Some points, one per row:
tensor([27., 20., 16., 48., -11., 9., -12., 20., -6., -47., 27., -5., 18., -41., -14., -2., 49., -44., -28., 22., -6., 12., 20., 4.])
tensor([5., 20., 4., 21., -8., -10., -9., -28., -38., -38., 0., -6., 22., -44., 2., -15., 4., -22., 33., 14., 12., 9., 5., 11.])
tensor([-7., -1., 16., -55., 19., -42., 12., -9., 4., 82., -10., 68., -52., 80., 40., -8., -127., 56., -16., -18., -8., -6., -48., -8.])
tensor([9., 29., 32., 4., 1., -33., 1., -19., -12., -23., -6., 22., -1., 2., 20., -7., -32., 5., 1., 4., 10., 22., 11., -23.])
tensor([-8., 13., 45., 40., -3., -19., -23., 0., -21., -59., -20., -19., 5., -35., 5., -1., 34., -42., 17., 30., 35., 20., -13., -19.])
tensor([-50., 16., 29., -28., -15., -70., -28., -66., -71., -35., -38., 30., 5., -35., -13., -21., -43., 40., 12., -26., 67., 99., -34., -71.])
tensor([37., -4., -1., 38., -32., 52., -7., 21., -34., -42., 30., 26., 53., 2., -43., -43., 52., -95., -14., -27., -32., 14., 71., 42.])
tensor([15., 13., -2., 13., 29., 56., 3., 2., 11., -56., -22., -54., 55., -35., -37., 16., 117., -10., 61., -26., -14., 4., 74., -9.])
tensor([-19., 5., -17., 8., 7., 45., -22., 12., -25., -38., -12., -9., 32., -38., -41., -16., 70., 11., 19., -22., 28., 43., 0., -14.])
tensor([8., 15., 47., 57., 3., 56., 3., 57., -24., -127., 10., -31., 36., -11., 27., -20., 44., -63., -11., -13., 13., 49., 53., -7.])
tensor([32., -29., -44., 44., -9., 111., 14., 71., 40., -18., 86., -15., 54., 41., 27., -13., 80., -127., 17., 8., -24., -72., 55., 106.])
tensor([-13., -43., -29., -40., 7., 0., 12., 10., 31., 73., 6., -15., -70., 83., 17., 0., -55., 49., -57., -44., -20., -30., -80., 7.])
tensor([8., -6., -41., 4., -9., 56., 5., 22., 15., -6., 26., -14., 33., -3., -20., 1., 47., -24., 9., -14., -8., -15., 40., 24.])
tensor([22., -22., -53., -11., 3., 54., 27., 47., 66., 29., 51., -12., -7., 23., -25., 41., 22., 13., -38., 2., -29., -36., 43., 24.])
tensor([30., -7., -56., 4., -4., 62., 24., 4., 38., 10., 29., -27., 26., -18., -29., 24., 66., -6., 32., -1., -39., -48., 58., 46.])
tensor([-6., -45., -15., -20., -15., -3., 6., 42., 37., 26., 40., -17., -26., 63., 23., 25., -29., -38., -49., -12., -6., -37., -7., 25.])
tensor([-2., -5., -15., 4., 20., 62., 4., 49., 47., -4., 1., -36., -4., 2., -7., 30., 65., 13., -14., 9., -16., 6., 24., -20.])
tensor([-25., 30., 36., -18., 4., -68., 0., -44., -19., -9., -34., 21., -39., -35., 13., -7., -61., 84., -13., 5., 41., 56., -73., -64.])
tensor([-27., 12., 65., 8., 7., -98., -34., -36., -53., -18., -68., 6., -47., -23., 31., -24., -65., 39., -11., 20., 39., 58., -88., -65.])
tensor([46., -20., -47., -2., -25., -6., 3., -6., -3., 110., 37., 41., -14., 21., -6., -37., -26., -17., -10., 21., -48., -94., -37., 76.])
tensor([12., -14., 5., -8., 10., -52., -1., -20., 44., 78., 25., 12., -42., 60., 47., -3., -36., 18., -38., 30., -9., -74., -80., 32.])
tensor([10., -6., -15., 2., 10., 67., 9., 12., 28., -51., 32., -10., 57., 11., -11., -4., 66., -22., 17., -39., -9., 16., 82., 10.])
tensor([24., -33., -59., -12., 1., 60., 11., 38., 32., 75., 33., 6., -17., 29., -45., 6., 33., 5., -33., -7., -51., -65., 4., 53.])
tensor([5., 2., 1., -3., -7., -10., 14., 31., 13., 36., 22., 52., -3., 5., 2., -2., -41., -4., -16., 30., -2., 1., -8., 8.])
tensor([4., -31., -44., -10., 3., 58., 1., 20., 8., 44., 33., 9., 27., 20., -43., -25., 38., -5., -3., -24., -17., -29., -11., 51.])
tensor([-29., 31., 31., 14., 21., 21., 2., 18., 24., -87., -33., -33., 21., -56., 8., 51., 32., 17., 40., 23., 36., 48., 52., -60.])
tensor([-12., 15., 28., -2., 17., -36., -30., -32., -4., -9., -36., -18., 18., 1., 0., 4., 41., 18., 35., -3., 22., 14., -17., -18.])
tensor([-42., 41., 37., 11., 26., 25., -5., -13., -21., -73., -34., 27., 45., -67., -6., -14., 23., 33., 47., 10., 52., 92., 15., -49.])
tensor([20., -6., 6., -30., -31., -99., 4., -59., 1., 77., 25., 25., -47., 18., 40., -2., -120., 11., -7., 17., 2., -48., -69., 33.])
tensor([7., -22., -49., -46., -17., -47., -18., -64., -5., 81., 21., 28., -20., 37., -5., -18., -24., 32., -20., -32., -1., -31., -43., 18.])
tensor([-21., -32., -12., -33., -8., -63., -16., -26., -2., 95., -10., 0., -55., 39., -6., 2., -51., 26., -20., 10., 3., -40., -88., 4.])
tensor([24., -33., -60., -20., -16., 9., -9., -43., 15., 44., 29., -39., -1., 37., -25., -4., 53., -7., -18., -38., -20., -58., -21., 45.])
tensor([45., -7., -6., 25., -11., -13., -11., -7., 16., -11., 23., -43., 18., 19., 10., 3., 53., -55., -14., 5., -28., -54., 28., 27.])
tensor([-17., 12., -8., -12., 4., 9., 3., -14., -23., -21., -10., 6., 24., -24., -20., -4., 10., 8., 44., -8., 14., 35., 19., -14.])
tensor([-14., -4., -2., -53., 2., -66., -9., -68., 23., 7., -14., 20., 17., 27., 9., 31., -27., 26., 39., -22., 24., 3., 24., -17.])
tensor([-30., 9., 30., 2., 26., -18., -23., -28., -21., -38., -56., -30., -4., -28., 2., 0., 38., 36., 20., -16., 41., 39., -41., -37.])
tensor([61., -12., -27., 29., -14., 39., 21., 35., 63., 31., 74., 0., 22., 19., 18., 9., 22., -84., -8., 38., -44., -107., 48., 86.])
tensor([53., -5., -22., 24., -15., 45., 17., 30., 7., -6., 53., 14., 21., 51., 3., -24., 25., -60., -44., -26., -41., -28., 52., 41.])
tensor([23., -46., -29., -44., -3., -15., 33., -5., 15., 76., 44., 6., -73., 112., 29., -22., -95., 22., -65., -54., -45., -67., -44., 39.])
tensor([35., -27., -64., -36., -18., 8., 20., -4., 18., 127., 22., 22., -25., 16., -42., 13., -26., 40., -23., -7., -68., -75., 2., 44.])
tensor([50., -5., -19., -6., -44., -51., -3., -16., 7., 49., 67., 52., 3., 16., 5., -6., -77., -55., -35., 12., -20., -47., 13., 52.])
tensor([10., -9., -29., -16., -22., -6., 4., -18., 0., -5., 31., -16., 13., 13., 1., 2., 4., -9., -3., -28., -9., -1., 22., 6.])
tensor([16., -31., -12., -12., -9., -43., 7., -4., 61., 65., 28., -20., -29., 44., 43., 36., -28., -17., -4., 32., -25., -87., -17., 33.])
tensor([1., -16., -14., 24., -12., 46., 28., 56., -2., -5., 35., -1., -4., -3., -2., 4., -17., -74., -9., 16., -23., -5., 38., 36.])
tensor([8., 3., 14., -8., -29., -107., -25., -44., -42., 46., 1., 27., -53., -19., 15., -7., -75., 19., -44., 37., 24., 1., -93., -11.])
tensor([19., 1., -7., -30., -19., -72., 5., -36., -6., 60., 1., 33., -42., 20., 4., 4., -74., 36., -42., -5., -10., -13., -31., -1.])
tensor([32., -10., -7., 4., -16., -25., 17., 7., 33., 28., 45., 18., -9., 42., 39., 0., -39., -21., -33., 12., -20., -53., 4., 38.])
tensor([19., 24., -6., -2., 27., 50., 32., 17., 57., -51., 14., -25., 29., -4., 35., 33., 36., 19., 35., 6., -10., -19., 72., 5.])
tensor([21., 28., -3., 37., 8., 75., 18., 53., 32., -61., 28., -8., 48., -28., 11., 13., 38., -39., 35., 23., -9., -9., 82., 32.])
tensor([-3., 16., 32., -22., -2., -105., -10., -44., 40., 0., -5., -12., -33., -12., 46., 46., -78., 31., -12., 45., 25., -10., -38., -40.])
tensor([-46., 16., 53., -13., 0., -91., -24., -26., -33., -25., -64., -16., -50., -53., 1., 35., -67., 33., -4., 34., 54., 68., -57., -76.])
tensor([53., -3., -59., 6., -7., 58., 22., 7., 50., 28., 65., -16., 38., 16., -1., 2., 66., -32., 8., 0., -49., -89., 43., 71.])
tensor([-2., 20., 34., 30., -30., -60., -14., -10., -21., -29., -6., -3., -26., -88., 3., 12., -21., 6., -19., 60., 19., 26., -28., -41.])
tensor([0., -19., -17., -18., -21., -33., -15., -14., 4., 54., 11., 17., 13., 1., -17., 10., -11., -23., 26., 12., -2., -26., -5., 29.])
tensor([-4., 20., 14., 18., 9., -1., -15., -21., -7., -78., -20., -16., 59., -32., 8., 0., 57., -30., 57., 6., 24., 26., 49., -16.])
tensor([63., -19., -36., 28., 1., 86., 18., 38., 34., -16., 68., 7., 59., 63., 5., -32., 87., -77., -17., -41., -58., -68., 83., 82.])
tensor([25., -33., 4., -20., -15., -54., 9., -16., -4., 67., 22., 21., -48., 95., 47., -39., -89., -19., -55., -25., -27., -53., -77., 43.])
tensor([13., 5., -22., 31., 18., 100., -1., 26., -1., -56., -14., -52., 49., -21., -32., -9., 127., -16., 29., -26., -22., -8., 43., 10.])
tensor([37., -52., -33., 10., -12., 39., 13., 51., 42., 30., 48., -50., -38., 66., 7., 2., 17., -30., -93., -21., -60., -58., -14., 27.])
tensor([-20., -9., 3., -43., 0., -67., 4., -59., -8., 27., -47., -14., -35., -8., -10., 38., -55., 66., 12., -23., 18., 18., -19., -45.])
tensor([20., -15., -3., 38., 11., 116., 18., 86., -17., -11., 12., 10., 29., 19., -19., -33., 47., -77., 0., -15., -51., -4., 77., 40.])
tensor([2., -12., 15., 26., -3., 35., 7., 36., -33., 5., -10., 32., -9., 13., -1., -31., -26., -48., -3., -3., -19., 11., 4., 15.])
tensor([52., -36., -75., -16., -9., 75., 33., 26., 56., 55., 57., -13., 12., 57., -27., 24., 29., -30., -11., -34., -75., -85., 86., 79.])
tensor([30., -10., -50., 6., -2., 54., -16., -21., 10., -35., 23., -47., 56., 10., -39., -9., 127., -13., 6., -56., -11., -12., 48., 14.])
tensor([24., 30., -2., -20., -6., -19., -1., -59., -22., -60., -6., 10., 55., -20., -23., -6., 28., 6., 31., -51., 8., 46., 76., -19.])
tensor([-60., 19., 18., -38., 26., -76., -15., -52., -2., -6., -77., -55., -47., -43., 22., 45., -33., 101., 42., 25., 60., 34., -80., -70.])
tensor([-5., -22., 26., 8., -3., -14., -7., 16., -24., 5., -7., 7., -26., 27., 5., -23., -36., -16., -21., -13., -10., 11., -34., -4.])
tensor([38., 28., -6., 18., 1., 8., -11., -41., -27., -27., -10., 8., 51., -19., -37., -16., 63., -13., 40., -20., -19., -5., 49., 21.])
Here are 24 more points, each followed by its number:
tensor([12., 11., 23., -20., 30., 5., 25., 18., 16., 59., -12., 60., -29., 61., 22., -11., -78., 47., -11., -6., -30., -15., -1., 7.]) 0
tensor([-54., -4., 13., -27., -5., -86., -38., -59., -47., 20., -60., -18., -24., -36., -17., -2., -21., 59., 21., 11., 42., 36., -81., -52.]) 1
tensor([-36., 22., 31., -19., 28., 41., 2., -2., -31., -106., -48., 11., 46., -28., -7., -8., 12., 31., 48., -49., 28., 119., 68., -69.]) 2
tensor([-2., -4., 21., 13., -12., -64., -28., -23., -27., 66., -24., 32., -24., -19., 10., -24., -42., 1., 4., 54., 6., -20., -80., 12.]) 3
tensor([-18., -3., 3., -18., -39., -115., -17., -36., -12., 67., 0., 28., -54., -29., -3., 30., -96., 34., -42., 58., 33., -8., -89., -13.]) 4
tensor([-64., 2., 45., -7., 8., -58., -33., -7., -55., -9., -94., -6., -52., -62., -12., -1., -28., 83., -16., 22., 50., 91., -106., -92.]) 5
tensor([49., 0., -22., 2., -10., 22., 4., 6., 18., 22., 43., 26., 27., 55., 0., -20., 35., -39., -11., -23., -35., -54., 35., 64.]) 6
tensor([-15., 12., 62., -18., 2., -88., -20., -27., -21., 8., -24., 51., -25., 31., 38., -19., -110., 10., -17., 9., 37., 39., -49., -24.]) 7
tensor([22., -18., -30., 8., -14., 51., 24., 34., 22., 31., 69., 58., 18., 33., -9., -18., -30., -56., -29., -12., -32., -39., 33., 63.]) 8
tensor([-19., 7., 30., 7., 5., -55., -17., -17., 35., -47., -24., -59., -8., -36., 37., 54., 10., -1., 19., 42., 32., -2., -12., -42.]) 9
tensor([-42., 37., 19., 13., -18., -56., -20., -27., -42., -51., -34., 3., -12., -112., -21., 25., -15., 29., 5., 50., 63., 76., -31., -68.]) 10
tensor([11., 27., 10., 26., 14., 82., 10., 28., -14., -89., 10., 10., 75., -9., -15., -16., 48., -31., 36., -37., -5., 48., 114., -2.]) 11
tensor([-4., -17., -25., -7., 8., 47., 8., 42., 17., 49., -2., -4., -14., 23., -22., 8., 8., 15., 9., -5., -41., -48., 5., 25.]) 12
tensor([-20., 19., 32., 54., -15., 36., -20., 51., -49., -74., -15., 17., 9., -65., -41., -19., 29., -39., -24., 18., 15., 74., 20., -32.]) 13
tensor([-25., 21., -4., -7., 13., -2., -17., -48., -19., -64., -46., -38., 17., -49., -43., 18., 72., 63., 3., -26., 36., 64., -1., -66.]) 14
tensor([-19., 12., 19., 3., -1., -22., 11., 33., 22., 18., 13., 58., -19., -7., 15., 10., -81., -5., -8., 43., 14., 7., -18., 5.]) 15
tensor([1., -35., -58., -41., 14., 41., 15., 9., 19., 86., 15., 15., -28., 54., -39., -1., -6., 54., -21., -36., -36., -26., -5., 28.]) 16
tensor([17., 10., 18., 44., 22., 75., -4., 25., -16., -87., -36., -46., 22., -3., -8., -24., 103., -3., -13., -34., -25., 32., 44., -32.]) 17
tensor([-21., 7., 21., -4., 5., -42., 10., 10., 18., 25., -15., 6., -32., -17., 28., 34., -84., 9., 14., 54., 14., -11., -22., -8.]) 18
tensor([-1., 28., 27., 11., 26., 4., -12., -47., -17., -59., -31., -4., 49., -16., -4., -17., 55., 4., 58., -23., 25., 37., 13., -23.]) 19
tensor([-4., -1., 37., -1., -9., -96., -32., -64., -12., -12., -32., -24., -13., -26., 17., 13., -19., 7., 5., 18., 30., 11., -47., -46.]) 20
tensor([48., -6., -21., 17., -20., -21., -1., -18., -1., 39., 34., -4., -1., 14., -5., -15., 2., -46., -18., 2., -27., -58., -3., 52.]) 21
tensor([54., 8., -7., 26., 10., 65., 26., 34., 18., 0., 34., 17., 7., 32., -4., -30., 38., -12., -40., -22., -52., -33., 30., 34.]) 22
tensor([2., -14., -25., -47., 5., -5., 20., 9., 34., 69., 37., 70., -5., 54., 10., 0., -71., 7., 7., -8., -9., -20., 7., 33.]) 23
Which three of these numbered points are nearest to each point below, ignoring the 2 directions in which the first points spread most? Their numbers follow each, nearest first.
tensor([29., -29., -30., 0., -7., -3., 18., 16., 90., 46., 61., -40., -13., 65., 37., 44., 7., -54., -18., 20., -47., -123., 16., 69.]) > 9 20 18
tensor([39., -25., -50., 5., 6., 78., 21., 16., 21., 17., 50., -30., 26., 62., -9., -42., 62., -52., 0., -55., -50., -71., 18., 87.]) > 19 6 1
tensor([37., 10., -12., 32., -20., 14., 14., 3., -22., 5., 32., 4., 15., -6., 3., -18., 9., -56., 19., 10., -24., -35., 22., 58.]) > 21 3 6
tensor([35., -4., -25., -15., -24., -31., 8., -35., 28., -4., 43., -30., 11., 23., 12., 22., 1., -33., -23., -14., -8., -40., 25., 14.]) > 20 21 6
tensor([-17., -27., -47., -46., 13., 13., 11., 7., 3., 98., -7., 16., -45., 50., -34., 1., -31., 71., -23., -35., -22., -13., -32., 17.]) > 16 12 14
tensor([-21., 5., -5., 5., 24., 30., 9., 8., 15., -38., -34., -60., -3., -50., -9., 32., 42., 48., 29., 4., 15., 12., 3., -34.]) > 12 14 1
tensor([47., -15., -31., -50., -38., -77., -1., -76., 6., 102., 54., 52., -13., 83., 7., -8., -80., -2., -13., -34., -31., -76., -1., 69.]) > 6 19 21
tensor([-12., 3., 4., 54., 22., 102., 4., 83., -20., -74., -23., -29., 7., -44., -34., -12., 84., -12., -28., 1., -15., 52., 40., -27.]) > 5 13 17
tensor([24., 7., -2., -18., 28., -21., 16., -48., -11., 40., -18., -1., -27., 30., 15., -19., -21., 51., -1., -28., -26., -32., -33., 4.]) > 19 22 6
tensor([-44., -8., 7., -28., 19., 17., 17., 52., 16., 48., 0., 46., -40., 27., 46., -8., -99., 10., 15., 35., 18., -8., -55., 20.]) > 15 18 23
tensor([-15., -7., 19., -11., -13., -91., -26., -49., 6., 37., -8., -1., -11., 8., 35., 10., -54., -8., 21., 39., 31., -33., -55., 3.]) > 20 21 3
tensor([-37., 30., 42., -28., -4., -100., -17., -78., -34., 5., -60., 22., -5., -54., 7., 22., -81., 49., 50., 36., 53., 51., -43., -51.]) > 6 21 19
tensor([-14., 20., 19., -22., 1., -77., -39., -89., -81., 18., -90., -15., -20., -44., -37., -35., 15., 82., 16., -25., 25., 42., -80., -48.]) > 1 14 19
tensor([-9., -11., -17., -52., -4., -13., 24., 3., 35., 74., 35., 64., -15., 60., 14., 6., -97., 11., 6., 0., -2., -26., 4., 31.]) > 23 11 8
tensor([-47., 13., 67., 30., 1., -70., -42., -20., -27., -54., -52., -17., -12., -47., 28., 5., -1., -11., 4., 44., 60., 51., -54., -62.]) > 20 21 3
tensor([-34., 4., 14., 11., 1., -14., -2., 12., -42., -17., -29., -22., -52., -44., -2., -12., -25., 23., -18., 25., 28., 31., -71., -31.]) > 5 13 10
tensor([-60., 32., 63., 10., 6., -73., -20., -11., -31., -39., -42., 34., -9., -77., 11., 6., -60., 28., 11., 57., 83., 97., -49., -77.]) > 15 8 4
tensor([18., -8., -19., 18., -10., 17., -3., 11., -10., 51., 11., 20., 3., -16., -20., -25., 25., -12., 22., 32., -28., -48., -8., 48.]) > 3 1 21
tensor([4., -25., 18., -24., -2., -102., -11., -37., 51., 115., 27., 26., -72., 77., 63., -9., -78., 21., -39., 50., -1., -94., -122., 41.]) > 20 9 3
tensor([45., 27., -31., 21., -7., 59., 0., -3., 6., -28., 22., 2., 81., -6., -39., -15., 102., -40., 47., -17., -27., -33., 79., 57.]) > 6 19 21
tensor([-14., 39., -11., 25., 5., 64., 1., 37., -6., -72., -3., 0., 40., -83., -51., 14., 76., 13., 14., 26., 11., 55., 46., -26.]) > 10 4 12
tensor([17., -40., -36., -37., -14., -26., -12., -25., 8., 123., 14., 24., -36., 60., 0., -24., -41., 10., -12., 0., -24., -81., -64., 52.]) > 1 19 6
tensor([4., 34., 38., 40., 33., 63., 7., 47., -14., -81., -31., -12., 18., -21., -1., 5., 54., 8., 11., -12., -5., 58., 51., -33.]) > 22 0 17
tensor([72., -8., -21., 65., 5., 106., 55., 89., 23., 22., 46., -2., 3., 27., 26., -46., 20., -66., -12., 9., -87., -95., 40., 93.]) > 22 18 3
tensor([-45., -6., 25., -51., 12., -44., 16., -35., -31., -37., -48., -33., -51., 34., 13., -4., -66., 73., -20., -67., 29., 74., -47., -62.]) > 2 17 11
Now 24 new points, numbered from 0 again:
tensor([43., 21., -4., 59., -21., 37., -8., 14., -11., -53., 24., -12., 32., -52., -18., -14., 88., -35., -24., 12., -18., 3., 39., 16.]) 0
tensor([-46., 12., 36., -17., 17., -29., -8., 4., 7., -13., -26., 24., -7., -17., 37., 18., -56., 34., 20., 27., 45., 48., -23., -51.]) 1
tensor([44., -2., 3., 34., 12., 105., 39., 108., 51., 2., 73., 41., 19., 80., 53., -21., -12., -85., -20., 9., -52., -52., 96., 70.]) 2
tensor([-35., 12., 18., -13., 2., -94., -25., -79., -26., -24., -72., -47., -17., -88., -2., 41., -4., 61., 47., 29., 53., 32., -65., -66.]) 3
tensor([-24., -3., -13., -25., 1., -10., 9., -29., 7., 43., 8., 31., 2., -9., 3., -1., -46., 17., 21., 5., 18., -2., -17., 10.]) 4
tensor([25., -38., -8., 27., -14., -12., -12., 32., 21., 61., 38., -3., -26., 55., 32., -16., 3., -82., -30., 21., -25., -100., -49., 80.]) 5
tensor([-32., 14., 48., -1., 9., -61., -33., -44., -53., -32., -55., -10., 17., -32., 10., 4., -23., -18., 83., 11., 44., 48., -18., -24.]) 6
tensor([28., 3., -7., 11., -23., -15., -13., -4., -12., 52., 23., 40., -13., 4., -15., -19., -17., 5., -37., 18., -34., -29., -11., 26.]) 7
tensor([25., -31., -34., 14., -2., 105., 25., 68., 1., 21., 38., -1., -10., 54., 0., -29., 27., -26., -38., -32., -59., -26., 30., 45.]) 8
tensor([57., -9., -23., -10., -28., -20., 20., 7., -12., 83., 31., 49., -35., 38., -4., -19., -60., 5., -50., -1., -60., -54., 14., 53.]) 9
tensor([-40., 53., 29., -37., 12., -74., -7., -64., -16., -8., -49., 28., 0., -55., -2., 20., -53., 90., 46., 14., 61., 63., -20., -63.]) 10
tensor([-9., -12., 27., 0., -31., -73., -43., -50., -74., -2., -15., 31., -2., 4., -7., -45., -42., -42., -14., -20., 15., 39., -38., -3.]) 11
tensor([44., 13., -42., 28., -9., 52., 11., 33., 23., 13., 29., -14., 27., -35., -34., 24., 65., -16., -2., 38., -49., -49., 67., 44.]) 12
tensor([-41., 20., 24., 0., 6., -32., 12., -1., -9., -25., -51., -18., -31., -63., 3., 31., -40., 51., 20., 31., 33., 46., -19., -56.]) 13
tensor([15., -17., -15., -40., -19., -73., -8., -80., -33., 43., -9., 1., -33., 54., -9., -20., -53., 31., -27., -68., -8., -4., -26., -8.]) 14
tensor([-17., 6., 46., -13., 8., -77., -8., -19., 20., 27., -3., 40., -35., 24., 54., -5., -100., 28., -4., 27., 30., -9., -63., -14.]) 15
tensor([23., 9., -8., -5., 5., -4., -17., -40., -7., 23., -15., 37., 27., 3., -28., -22., 41., 24., 31., -18., -9., -12., 3., 12.]) 16
tensor([28., 1., -39., 27., 5., 43., -5., -1., -7., 4., 14., -15., 39., -7., -15., -19., 80., -24., 19., -5., -26., -43., 31., 39.]) 17
tensor([-10., -40., 0., 15., 3., 70., 30., 76., 26., -15., 22., -34., -29., 37., 28., 10., -19., -34., -32., -6., -20., -7., 19., 6.]) 18
tensor([-37., 16., 46., 14., 19., -19., -28., -2., -29., -87., -47., -18., -12., -51., -7., 4., 20., 35., -50., -5., 49., 101., -26., -101.]) 19
tensor([-11., -40., -28., -65., -28., -76., -3., -38., 28., 83., 39., 3., -31., 75., 9., 33., -95., -1., -17., -8., 0., -42., -29., 16.]) 20
tensor([-12., 6., -6., 10., 0., -23., -3., -23., -2., -30., -14., -43., -6., -49., 10., 22., 6., 16., 2., 8., 32., 7., -36., -22.]) 21
tensor([26., -4., -2., -10., -14., -5., 22., 17., -20., 48., 22., 61., -33., 33., 0., -23., -81., 16., -59., -4., -34., 0., 4., 11.]) 22
tensor([-3., 5., -8., -7., -3., 3., 11., 1., 33., -15., 24., -4., -1., 7., 15., 18., -36., 9., -17., 0., 9., 10., 19., -11.]) 23
Which three of these numbered points are nearest to each point below, ignoring the 2 directions in which the first points spread most? Their numbers follow each, nearest first.
tensor([9., 27., 7., 62., 1., 63., 10., 48., 13., -88., 16., -9., 40., -63., -3., -6., 73., -29., -23., 30., 5., 33., 43., -10.]) > 0 19 7
tensor([-5., 35., 43., 72., 20., 79., 5., 56., 17., -127., 11., -7., 88., -43., 32., 0., 82., -87., 61., 43., 26., 31., 95., 2.]) > 15 1 2
tensor([28., -37., -28., 6., -11., 42., 7., 50., 40., 32., 59., 4., -15., 55., 7., -3., 15., -28., -97., -19., -32., -32., 6., 16.]) > 19 8 23
tensor([11., -3., -5., 34., -32., 23., -2., 15., 15., -102., 49., -42., 43., -22., 6., 13., 51., -63., -34., -10., 15., 38., 56., -13.]) > 23 19 21
tensor([-35., -2., 15., -21., 16., -23., 0., 13., 19., 33., -46., -3., -36., 3., 0., 38., -16., 54., -9., 16., 26., 15., -41., -40.]) > 13 1 23
tensor([65., 0., -17., 4., -14., 10., 25., 2., -8., 42., 15., 30., -10., 26., -14., -23., -27., -4., -31., -18., -62., -43., 44., 36.]) > 9 22 7
tensor([-4., -1., -20., 12., -10., 54., 14., 55., 15., 12., 38., 47., 27., -23., -26., 2., 8., -11., -20., 20., -14., 16., 59., 12.]) > 22 1 7
tensor([-8., 35., 36., 51., 0., 77., 15., 74., -2., -125., 11., 4., 42., -21., 16., -16., 49., -50., -10., 13., 13., 81., 78., -31.]) > 2 18 22
tensor([32., -12., -27., -26., 5., 17., -2., -44., -21., 4., 10., -18., 30., 44., -29., -7., 29., -1., 14., -78., -32., -15., 45., 21.]) > 14 16 17
tensor([-12., 11., 45., -3., -14., -79., -7., -11., -12., 61., -20., 48., -42., 2., 41., -13., -110., 24., 4., 50., 17., -14., -82., 3.]) > 15 1 7
tensor([31., -22., -21., 15., -47., -73., 1., -3., 7., 92., 46., 22., -52., -9., 9., 7., -82., -24., -56., 46., -26., -84., -59., 49.]) > 0 7 12
tensor([39., -27., -28., 37., -33., -14., -4., 3., -1., 16., 53., -38., 9., -1., -3., -4., 20., -94., -15., 23., -18., -70., -23., 69.]) > 5 21 0
tensor([14., -8., -30., 4., -19., 27., -5., 9., -18., 24., 17., 37., 17., -23., -33., -24., 14., -20., -5., 8., -19., -7., 3., 28.]) > 7 4 17
tensor([-30., 33., 58., 5., 7., -64., -16., -17., -30., 20., -51., 33., -32., -48., 18., -1., -73., 45., 22., 47., 29., 29., -58., -40.]) > 7 15 13
tensor([15., 13., 24., 2., 6., -37., 9., -21., 28., 17., 4., -3., 1., 15., 44., 3., -19., 3., 19., 19., -2., -46., -27., 13.]) > 15 17 21
tensor([-21., 18., 62., 7., 4., -9., -16., 8., -20., -45., -21., 52., 22., 18., 33., -25., -35., -12., 5., 3., 22., 72., 28., -43.]) > 2 15 22
tensor([39., -6., -27., -19., -14., 25., 25., -7., 42., 26., 48., 21., 22., 56., -15., 14., -4., -16., -31., -35., -39., -33., 67., 28.]) > 23 10 20
tensor([-15., -3., 4., -14., 0., -49., -21., -46., -29., 38., -26., 11., -9., -8., 8., -31., -11., 22., 23., 10., 10., -5., -70., 1.]) > 17 16 6
tensor([-28., 17., 39., -6., -4., -90., -28., -76., -47., 7., -42., 12., -24., -41., -2., -17., -37., 53., 17., 25., 44., 29., -97., -37.]) > 17 7 16
tensor([3., -27., -7., -14., 2., -23., -7., -12., -16., 92., -7., 14., -48., 33., 11., -25., -37., 41., -6., -6., -29., -53., -74., 23.]) > 17 16 7
tensor([21., -27., -47., -61., -19., -38., 3., -47., -9., 121., 17., 47., -30., 61., -28., -19., -59., 36., -13., -35., -36., -47., -24., 38.]) > 16 10 14
tensor([29., -6., -74., -27., 15., 57., 26., 3., 58., 45., 43., -13., 7., 21., -34., 14., 54., 44., 6., -15., -26., -63., 27., 33.]) > 10 3 4
tensor([43., -19., -40., 29., -41., -2., -5., 5., 18., 12., 48., -11., 25., -25., -27., 13., 41., -77., -17., 23., -21., -55., 34., 47.]) > 0 21 12
tensor([45., -25., -23., 32., -11., 39., 3., 42., 41., 38., 63., -2., 14., 46., 28., -12., 41., -91., -18., 30., -42., -93., 13., 75.]) > 5 15 6
tensor([-41., -12., 11., -32., -18., -76., -2., 5., -5., 10., -12., 5., -61., -15., 3., 39., -88., 34., -52., 22., 37., 52., -49., -57.]) > 23 13 19
